The rows below fall into families. The same turns and mirrors carry the whole set onto itself and the rows of a family onto each other. For each named row, which other rows are in its family? Write them in the order they are listed.
These 16 rows form 4 families of 4 rows each.
K533: [-0.37 -0.38  1.76  1.67  2.68  0.35  0.84  0.42 -3.86  2.83 -0.64  3.49
 -0.90]
K670: [ 2.15 -0.19  1.21 -0.76 -0.44 -3.76  1.29  3.06 -0.83 -0.26 -0.48 -3.95
 -0.99]
K499: [-2.45  0.95 -1.96 -0.64  0.54  0.58 -2.78 -3.28 -2.09  0.50 -1.29  4.17
  1.05]
K661: [-0.30  0.33 -3.51  0.11 -3.80 -2.14 -0.27  1.00  2.60 -2.09  0.23 -2.35
  0.30]
K86: [ 1.71  1.40 -0.16 -0.43 -2.22 -1.45  2.60  3.48  0.56 -2.36  0.58 -2.29
 -2.20]
K874: [ 1.25  1.52  2.10 -0.56  1.74  1.05  0.61  1.17 -4.54 -0.60 -1.06  4.32
  1.40]
K269: [ 2.90 -0.09 -0.25 -1.20 -1.38 -1.53  2.04  3.00 -2.66 -0.64 -1.07 -2.42
 -3.46]
K200: [-0.28  2.20  1.45 -1.30  2.56  1.17  0.18 -1.10 -3.75  0.14 -1.17  4.04
 -1.20]
K558: [-4.21 -0.38 -1.47  0.49 -0.42  0.59 -2.17 -2.13 -0.01  2.64  0.30  2.62
  1.77]
K171: [-2.09 -0.45 -1.34  1.60  1.14 -0.70 -0.83 -2.91 -1.05  3.49 -2.30  3.04
  2.36]
K904: [-1.18 -0.73 -2.10 -1.50 -2.85 -2.57 -2.71  0.26  3.09  0.27 -1.43 -2.47
  0.68]
K81: [-2.20 -0.90 -1.34 -0.56  0.45 -0.47 -1.86 -2.53 -1.31 -1.11 -1.68  4.29
  3.93]
K219: [-0.82 -1.55 -2.20 -0.48 -4.38 -4.18 -1.06  1.44  0.13  0.73 -0.80 -3.07
  0.79]
K350: [ 1.03  1.56  0.49  0.61  3.20  1.15  2.95 -0.81 -4.11  1.53 -0.57  1.55
 -1.13]
K491: [ 3.27  1.34  0.22 -0.69 -1.13 -1.96  2.53  4.79 -0.33 -2.35  0.11 -0.82
  0.52]
K468: [-0.68 -1.66 -3.31 -0.69 -3.40 -3.18 -0.04  1.80  2.01 -2.71  0.03 -0.22
  2.58]

The rest of the family of K269: K558, K904, K350
The rest of the family of K219: K533, K670, K171

The rows below fall into families. The same turns and mirrors carry the whole set onto itself and the rows of a family onto each other. For each named row, which other rows are in its family? Write them in the order they are listed.
These 21 rows form 7 families of 3 rows each.
K142: [-2.35  0.71 -1.30  1.90  2.45 -1.42 -0.36 -1.87 -2.97  2.97 -1.33]
K688: [ 4.62  0.39  1.46  1.31  1.73  1.29  0.05 -0.72  1.42 -2.07  2.62]
K487: [-2.31  1.18 -0.94  2.16  2.63 -1.62  0.18 -1.64 -3.51  2.69  0.01]
K656: [ 4.03 -0.82  2.14  1.74  2.54  1.25  0.38  0.11  2.56 -0.17  2.11]
K389: [-2.13  1.79 -2.00  2.00  2.22 -1.22 -0.79 -3.00 -2.80  3.05 -0.55]
K738: [ 3.95  0.79  2.39  0.96  2.74  1.42 -0.81 -0.45  2.64 -1.51  2.02]
K734: [-2.37  1.74 -1.20  1.98  2.44 -0.59  0.10 -1.74 -3.52  2.74 -0.67]
K368: [ 4.19  0.02  2.39  1.99  2.60  2.24 -1.13 -0.62  2.13 -0.77  1.49]
K546: [ 4.89  0.25  0.81  0.44  2.13  2.12  0.68 -0.53  2.83  0.57  1.23]
K699: [-1.93  1.43  0.00 -0.21  2.54 -0.86 -1.30 -1.05 -3.29  4.12 -0.43]
K952: [-0.82  0.73 -1.72 -1.75 -3.87 -1.45 -1.75  1.03  2.84 -1.65 -1.47]
K335: [-1.90  1.06 -1.76 -1.53 -3.92 -1.19 -1.28  0.77  2.99 -0.97 -0.82]
K254: [-2.33  0.06 -1.67 -1.92 -3.52 -2.06 -1.39  0.36  2.73 -1.71  0.59]
K984: [-1.68 -0.12 -1.45 -1.30 -3.98 -0.27 -0.93  1.99  2.10 -1.90 -0.67]
K852: [-2.18  0.03 -2.30 -2.96 -2.55  0.56 -1.07  0.88  2.02 -1.88 -0.99]
K903: [-1.83  0.93 -1.87 -1.49 -4.26 -1.51 -1.13  1.13  2.10 -1.67 -0.28]
K858: [ 3.91  0.75  1.44  1.79  2.68  2.17 -1.47 -1.85  2.48 -1.33  2.03]
K772: [ 3.83 -0.07  2.21  1.75  2.05  1.66 -0.49 -0.34  2.54 -1.22  2.53]
K601: [-1.13  1.37 -2.04 -1.59 -3.93 -1.15 -2.49 -0.32  2.82 -1.55 -0.46]
K999: [-1.99  0.85 -0.62  2.27  1.22 -0.68 -0.12 -1.87 -3.65  3.58  0.59]
K381: [-2.12  0.96 -0.54  1.24  2.36 -1.98 -0.09 -0.60 -4.03  2.76 -0.71]

The rest of the family of K389: K858, K601
The rest of the family of K368: K142, K952
The rest of the family of K487: K903, K772
The rest of the family of K984: K656, K381
The rest of the family of K734: K738, K335

The rows below fall into families. The same turns and mirrors carry the whole set onto itself and the rows of a family onto each other. For each named row, which other rows are in its family? Write them in the order they are listed.
These 32 rows form 4 families of 8 rows each.
K621: [ 0.23  2.16  3.04 -2.27 -0.65  2.99 -3.01 -1.51 -2.60  1.15]
K779: [-4.38  1.27  0.72  2.35  2.00 -0.26 -2.29 -3.62  0.22 -2.81]
K837: [-2.17  1.77  3.23  1.37  3.45 -2.44  1.48 -1.61  0.60 -0.44]
K740: [ 0.36 -0.07  1.49 -3.09 -1.37 -0.09  0.38 -1.36 -5.13  0.09]
K435: [ 1.31  1.79  0.61  0.44 -2.75  1.88 -0.33  0.60  2.77  2.22]
K849: [-0.71 -1.62 -2.64 -0.58 -2.17 -0.55  2.57 -2.39 -3.36 -0.23]
K332: [-0.55  1.82  0.71  0.07 -2.01 -0.70  3.03  0.88  2.62  2.19]
K919: [-0.06  1.34  1.59  0.38 -3.68  2.37 -1.45 -0.62  2.98  2.12]
K537: [-5.41 -0.29  1.45  1.73  2.92  0.12 -1.30 -2.24 -0.40 -2.10]
K407: [ 0.11  0.01  1.93 -1.63 -0.14  0.00  1.71 -2.34 -5.62 -0.02]
K447: [ 1.29 -0.22  2.11 -2.04 -0.09  1.50  1.02 -2.72 -4.80 -0.71]
K199: [-3.36  1.03  2.51  0.09  3.13 -1.55  2.54  0.01  1.27 -0.56]
K56: [-3.76 -0.73 -3.52  1.74 -2.23  0.11 -1.09 -3.34 -0.33 -1.68]
K463: [-2.71 -1.89 -3.38  2.51 -2.08 -0.97 -0.30 -2.17 -0.95 -1.62]
K461: [-2.14  1.82  3.38  0.73  3.11 -1.33  3.00 -0.86 -0.03  0.42]
K310: [-3.92  1.92  3.69  1.29  3.13 -0.85  1.10 -1.97  0.95 -0.99]
K902: [-0.49  1.35  1.81  0.85 -0.82 -1.70  2.65  0.27  2.71  2.67]
K359: [-5.02  0.01 -0.05  3.49  1.24  0.41 -2.11 -3.19  0.44 -1.62]
K579: [-1.20 -2.47 -2.34 -0.71 -3.10 -1.26  0.42 -1.00 -3.28 -0.64]
K424: [ 0.75  1.28  3.47 -1.11 -1.53  4.05 -2.93 -2.52 -1.21 -0.24]
K677: [-0.41 -1.26 -1.15 -1.06 -2.14 -1.52  2.13 -2.17 -4.29 -1.59]
K425: [-3.81 -0.92 -2.35  2.68 -2.29  0.42 -2.05 -2.30  0.51 -2.39]
K222: [-3.90  1.03  2.04  2.78  2.92  0.74 -2.05 -2.69 -0.06 -2.44]
K590: [ 0.57  1.88  1.98 -0.42 -2.12  4.29 -3.14 -2.07 -1.16  1.44]
K949: [-0.01  0.98  2.48 -2.32 -1.00  1.74 -0.34 -3.23 -5.12 -0.49]
K366: [-4.23 -2.28 -2.25  2.06 -1.17  0.19 -2.39 -2.08 -1.02 -1.83]
K145: [ 0.15  2.08  0.48  0.37 -3.69  2.87 -2.59 -0.37  2.24  0.98]
K689: [-1.75 -1.60 -2.46  0.00 -3.39 -1.43  2.49 -1.53 -2.55 -0.43]
K102: [-0.85  1.62  0.53 -0.05 -0.39 -0.40  1.68  1.74  3.59  1.67]
K304: [ 0.02  2.32  0.96 -0.33 -1.75  2.92 -2.75  0.38  2.25  2.23]
K2: [ 0.57  1.82  3.12 -0.57 -0.39  3.47 -3.36 -2.52 -2.92 -0.39]
K609: [-0.45  1.97  2.56  0.12  0.29 -1.29  3.11  0.67  2.63  0.84]

The rest of the family of K837: K779, K849, K919, K447, K56, K902, K424
The rest of the family of K689: K332, K407, K461, K425, K222, K145, K2

